Families of rows that turns and mirrors carry onto each other, the same ones carrying the whole set onto itself: the rest of each named row's family, in list order
8 families of 4 rows
q_173: -23	-9	14	-15	-2	13	-9	-2	25	6	3	-21	-3	-24	31	-5	1	-13	-10	15	42	-34	-14	13	-10	6	29	7	7	-19	-58	-16	6	2	5	-1	3	4	24	-2	-11	-7	-17	-17	-26	1	-9
q_107: 43	-4	18	3	12	-3	-6	25	-23	22	5	27	-2	38	-2	-21	20	-8	5	-42	-7	-2	17	-2	-9	9	-6	-26	13	-12	9	22	15	-22	5	-15	11	17	-18	7	44	5	23	13	5	-7	-1
q_491: 46	1	22	0	17	1	3	10	-26	14	3	24	13	44	-2	-16	18	-15	-2	-43	-9	9	-3	-9	-7	9	-8	-24	7	-25	13	26	-3	-13	2	-15	20	23	-32	6	31	6	21	4	6	-1	-2
q_939: -10	-3	-18	-18	-17	12	-15	-25	26	7	-19	14	-28	-16	46	-18	-4	4	-31	10	-17	28	-32	-8	-2	-35	10	-6	-52	14	25	-25	-17	-14	-9	-16	1	-4	-15	33	2	-5	11	20	12	-23	9
q_537: -14	-1	-22	2	26	-9	13	4	4	-31	14	4	29	-5	-45	18	-26	-6	38	18	-14	-7	10	-2	-7	11	4	25	2	35	14	3	-7	5	-16	36	5	9	19	-26	2	-10	7	-5	-3	0	30
q_867: 4	-2	-6	-17	-33	16	-7	-12	13	3	-11	12	-20	-17	51	-26	-3	6	-32	8	-16	22	-30	-6	-11	-39	16	-9	-51	20	40	-19	-16	-18	-9	-22	2	6	-12	22	-12	2	15	9	1	-25	-6
q_514: -17	-14	14	-20	-6	11	-10	2	18	11	4	-16	9	-35	28	-8	-10	-13	-11	12	45	-37	3	8	-10	12	25	1	2	-20	-55	-24	-1	-6	17	-2	3	3	24	12	-18	-6	-26	-14	-19	4	-14
q_131: 46	-10	24	-4	12	3	1	21	-28	23	14	31	1	38	-7	-29	17	-12	6	-37	-13	2	15	-8	1	2	-2	-19	20	-11	1	12	12	-17	9	-19	11	25	-23	15	41	-5	26	8	1	-5	5
q_170: 52	5	30	-5	12	8	-2	24	-22	24	6	25	6	32	-18	-13	22	-10	-3	-35	-11	1	8	-12	-7	9	-2	-21	22	-16	4	25	8	-23	9	-5	12	12	-19	10	29	10	33	2	8	-15	7
q_489: -6	-6	-14	1	23	-17	3	-4	-1	-28	15	-3	26	-6	-49	10	-20	-2	37	4	-14	-13	18	3	-14	-4	-2	15	-5	46	20	-2	-6	10	-16	20	-7	14	26	-23	-1	-7	11	-4	10	-9	36
q_943: -13	-7	-14	4	18	-7	1	1	20	-21	16	-3	24	-2	-55	20	-23	-1	41	6	-20	-10	12	-2	-20	-6	-8	12	-1	46	3	5	-9	-10	-2	32	-5	9	16	-21	-2	-16	12	2	2	4	32
q_921: 45	2	9	2	15	-3	-5	18	-29	19	8	27	0	34	2	-13	14	-10	3	-43	-4	2	8	-9	1	11	-5	-15	12	-26	9	20	16	-4	8	-9	15	26	-24	17	46	13	21	14	7	-4	4
q_662: -10	-3	-26	-10	-8	20	-1	-18	15	-9	-9	18	-23	-13	37	-25	-8	0	-33	12	-15	25	-22	-6	8	-35	8	-4	-52	2	44	-13	-21	-17	-21	-27	-6	-6	-14	27	-10	-3	24	13	8	-17	-2
q_58: 0	-4	-22	-22	-11	19	-7	-9	21	8	-12	17	-20	-8	37	-25	-5	3	-42	22	-16	25	-43	-11	-16	-40	17	-2	-36	11	26	-19	-20	-7	-33	-17	0	-7	-13	23	0	-2	12	16	8	-30	-3
q_252: -6	-8	-20	-25	-11	12	-7	-15	27	5	-9	11	-17	-13	45	-19	0	4	-35	16	-13	40	-30	-7	-3	-40	0	-9	-41	20	28	-21	-17	-23	-22	-22	2	-10	-10	29	-9	0	10	17	6	-32	-3
q_820: 48	0	24	1	15	-4	3	9	-21	28	6	21	-2	39	4	-24	7	-8	-1	-38	-9	-9	10	-14	-8	11	-3	-19	9	-27	10	14	17	-19	16	-4	14	17	-36	16	30	19	23	7	-8	-6	7
q_350: -20	-24	14	-22	1	8	-3	-2	30	9	4	-19	2	-27	20	-17	-4	-17	-15	14	50	-28	-9	16	-10	15	32	3	8	-28	-55	-22	0	-7	-7	-3	-8	-3	23	6	-7	-8	-22	-16	-23	-9	-3
q_449: -15	-10	-3	-15	7	21	-7	7	30	8	14	-20	3	-40	18	-13	-1	-5	-16	24	45	-30	-4	14	-8	3	24	3	9	-27	-52	-10	6	-5	-1	10	2	3	33	10	-9	-9	-24	-13	-25	-7	-13
q_332: -19	-15	12	-15	7	21	-6	-3	28	12	8	-22	-3	-31	18	-13	-1	-1	-12	26	43	-38	2	11	-9	13	31	7	12	-15	-48	-30	7	-8	11	6	-10	1	22	6	-16	-15	-21	-23	-15	5	1
q_925: -6	-4	-19	-9	-29	17	-2	-17	25	1	-12	14	-18	-11	33	-27	3	5	-34	23	-11	30	-32	-6	-1	-50	10	-7	-39	11	40	-22	-14	-15	-21	-25	3	6	-9	30	-10	-8	4	18	11	-24	5
q_572: -7	4	-17	-6	22	-4	2	-9	0	-30	10	-4	24	-5	-52	22	-25	3	37	8	-14	2	6	9	-20	12	4	17	-14	40	13	16	-13	8	-17	35	2	17	18	-14	-5	-6	5	0	18	0	27
q_757: -5	-4	-11	-10	-19	9	-6	-8	23	4	-9	20	-15	-12	42	-21	-8	6	-34	23	-17	25	-33	0	1	-46	6	0	-45	20	31	-19	-22	-19	-28	-17	4	-5	-6	37	-8	-4	13	3	2	-31	-18
q_99: -26	-27	26	-11	-6	14	-13	10	30	4	13	-8	-1	-39	20	-15	6	-7	-18	16	48	-35	-1	8	-7	12	28	-4	18	-26	-51	-11	1	-1	7	6	0	6	28	2	-1	-2	-16	-15	-14	3	-2
q_588: -9	4	-17	-4	25	-3	5	2	2	-25	8	9	24	-1	-48	17	-26	-7	38	8	-19	-6	13	8	-12	-4	-4	17	-17	43	22	6	-16	0	-12	40	9	24	10	-28	-7	-14	7	11	-5	7	28
q_794: 48	-5	31	-8	15	6	-10	15	-27	18	13	28	-1	33	-1	-15	9	-8	-4	-41	-10	0	6	-11	-9	-1	-11	-27	7	-12	12	23	7	-11	17	-15	13	21	-23	15	29	12	28	18	8	-12	15
q_893: -2	2	-7	-16	-23	10	-10	-14	22	15	-7	20	-18	-6	35	-29	-13	-1	-41	16	-16	33	-36	5	0	-31	8	-14	-50	4	34	-13	-22	-7	-23	-25	4	4	-12	34	-4	2	7	21	7	-30	-10
q_137: -7	-2	-26	3	22	-5	5	-8	3	-22	10	4	24	-11	-50	21	-16	4	44	-2	-17	-9	8	6	-9	-7	0	14	-7	36	18	0	-16	16	-16	35	1	20	23	-28	-11	-9	11	-2	3	3	33
q_960: -11	-1	-12	9	22	-12	0	-1	8	-15	11	0	34	-4	-51	20	-24	-7	32	20	-13	-2	-2	9	-13	-6	-4	19	-9	42	21	4	-7	7	-12	32	0	18	25	-19	-11	-19	-12	4	6	-16	44
q_462: -9	-5	-22	2	29	-9	2	-10	4	-25	12	1	32	-10	-48	28	-21	-1	31	0	-17	-10	11	6	-14	4	-2	22	-13	36	18	16	-18	-7	-6	22	-2	7	18	-20	-11	-11	6	-2	-2	-1	42
q_98: -12	-14	7	-10	-1	9	-10	-4	32	10	9	-21	-4	-32	19	-14	-6	-5	-11	16	50	-37	1	9	-8	10	33	-2	3	-25	-51	-8	13	-11	0	1	-2	10	14	9	-18	2	-21	-25	-24	5	-13
q_936: 45	-5	30	1	6	2	3	21	-18	16	8	32	13	32	5	-17	22	-9	-3	-39	-14	-5	3	-11	-6	4	-6	-17	18	-21	7	27	8	-15	4	-6	17	18	-30	4	45	5	20	19	1	-6	10
q_635: -13	-14	13	-17	3	24	-4	4	23	13	2	-15	-1	-30	29	-7	-4	4	-21	25	52	-34	-3	17	-17	5	35	4	4	-29	-53	-18	5	-5	15	-3	5	6	22	2	-15	3	-13	-14	-17	13	-6

Which other rows belong to the same family as q_572? q_514, q_131, q_58
Which other rows belong to the same family as q_170? q_757, q_588, q_635
Which other rows belong to the same family as q_537? q_332, q_794, q_893
Which other rows belong to the same family as q_662? q_820, q_99, q_960

